In the data rows, zero lies at 4.5, halfway between 4 and 5.
Some points, one per row:
[2 5 6 4 7 5 0 4 2 6 8 4 7 5 4 6]
[3 9 0 2 4 1 0 0 4 4 6 3 4 9 4 6]
[6 1 5 6 4 6 9 6 9 3 2 4 3 4 4 3]
[5 3 4 6 5 5 6 3 4 4 4 3 8 3 6 3]
[5 6 3 3 4 4 1 3 1 3 3 4 5 6 4 4]
[4 3 6 7 2 4 8 6 7 3 4 5 2 6 6 4]
[2 8 8 1 6 4 0 5 0 5 6 3 5 3 8 7]
[4 7 4 4 5 3 0 3 2 5 5 3 4 4 6 4]
[5 3 6 4 4 6 0 5 2 4 7 5 4 2 5 3]
[2 6 4 5 1 5 9 7 6 4 2 6 3 7 3 2]
[6 4 2 5 7 5 4 3 4 5 6 4 5 5 5 4]
[1 7 7 0 6 3 0 5 0 8 6 4 8 3 8 6]
[5 6 4 6 6 6 2 1 4 6 7 5 5 5 4 7]
[6 7 7 3 2 4 8 6 5 5 5 8 4 6 2 6]
[2 1 4 4 6 6 3 2 5 5 6 4 6 5 2 6]
[4 9 4 1 3 3 2 7 4 5 5 4 6 6 3 4]
[4 4 3 4 5 4 5 4 6 4 5 4 4 4 5 5]
[2 9 4 1 9 2 0 2 0 7 9 3 5 6 8 5]
[7 3 8 6 2 6 8 7 7 7 3 4 2 4 5 7]
[4 1 4 8 5 6 9 4 8 5 4 3 4 4 5 4]
[9 3 1 8 4 4 6 3 8 4 5 4 8 4 6 0]
[4 4 3 3 4 5 7 3 8 6 3 7 4 5 3 4]
[4 2 5 7 4 4 9 6 6 3 3 6 5 5 3 4]
[2 5 5 3 4 5 0 5 0 6 6 3 5 5 4 8]
[5 3 6 5 2 5 7 7 6 3 2 5 5 5 4 6]
[5 5 5 6 8 4 0 3 2 5 6 5 7 3 4 7]
Then 20 other points, each followed by its number:
[5 4 5 4 2 6 7 7 4 1 3 4 3 4 3 3] 0
[4 2 4 3 9 4 1 1 3 4 6 4 7 4 5 6] 1
[3 6 8 0 6 8 5 9 3 9 5 8 6 6 5 8] 2
[5 4 3 4 7 5 6 4 6 5 3 4 4 3 4 3] 3
[6 5 5 9 0 4 9 5 9 3 2 6 1 5 2 5] 4
[6 4 6 5 6 4 4 2 6 4 6 4 6 3 7 6] 5
[5 3 4 5 6 3 1 3 3 4 5 2 8 5 5 4] 6
[5 5 5 3 2 4 9 5 6 3 2 6 5 5 3 3] 7
[5 4 5 5 0 4 7 6 6 4 4 5 3 5 3 3] 8
[5 8 5 4 3 4 4 6 5 8 6 7 2 6 2 6] 9
[1 7 4 1 6 2 0 3 0 6 8 4 7 4 6 7] 10
[6 2 6 4 3 5 8 7 6 5 4 5 2 3 3 5] 11
[6 3 6 6 1 5 9 6 6 4 2 5 5 4 3 2] 12
[4 4 4 6 5 5 7 3 3 3 1 4 4 4 5 2] 13
[6 4 7 6 7 5 8 5 7 5 6 6 5 4 5 7] 14
[2 3 4 2 7 5 1 5 3 5 6 5 7 4 5 6] 15
[7 2 5 7 4 7 9 4 8 3 3 5 3 3 3 7] 16
[5 6 8 5 2 6 9 5 7 5 3 7 1 4 3 5] 17
[7 2 6 6 3 6 9 6 7 3 2 3 2 4 5 4] 18
[7 2 5 8 4 6 7 6 7 5 4 5 4 3 4 4] 19
Which of these numbered points is nearest to each point below, looking only along the 7 directions in which the first points spread most? Its number follows each.
[6 4 6 5 5 6 6 3 5 5 5 5 4 4 6 5] > 5
[3 2 3 7 4 6 9 4 7 4 3 5 4 4 3 4] > 16
[6 3 6 4 2 6 9 7 7 5 4 5 1 4 3 7] > 17
[6 4 3 7 0 6 9 6 7 4 1 3 2 6 4 4] > 4
[3 5 7 4 5 5 0 3 1 6 6 5 5 4 5 7] > 15
[3 8 5 2 8 3 0 4 0 7 8 3 5 3 7 5] > 10
[4 5 2 5 4 4 3 5 4 4 4 3 5 6 3 2] > 13
[6 3 6 6 1 4 6 6 4 3 3 3 3 4 4 1] > 0
[4 4 4 5 3 4 1 4 4 5 3 4 8 4 6 4] > 6
[6 7 4 1 8 4 0 3 1 6 8 3 6 2 7 6] > 10
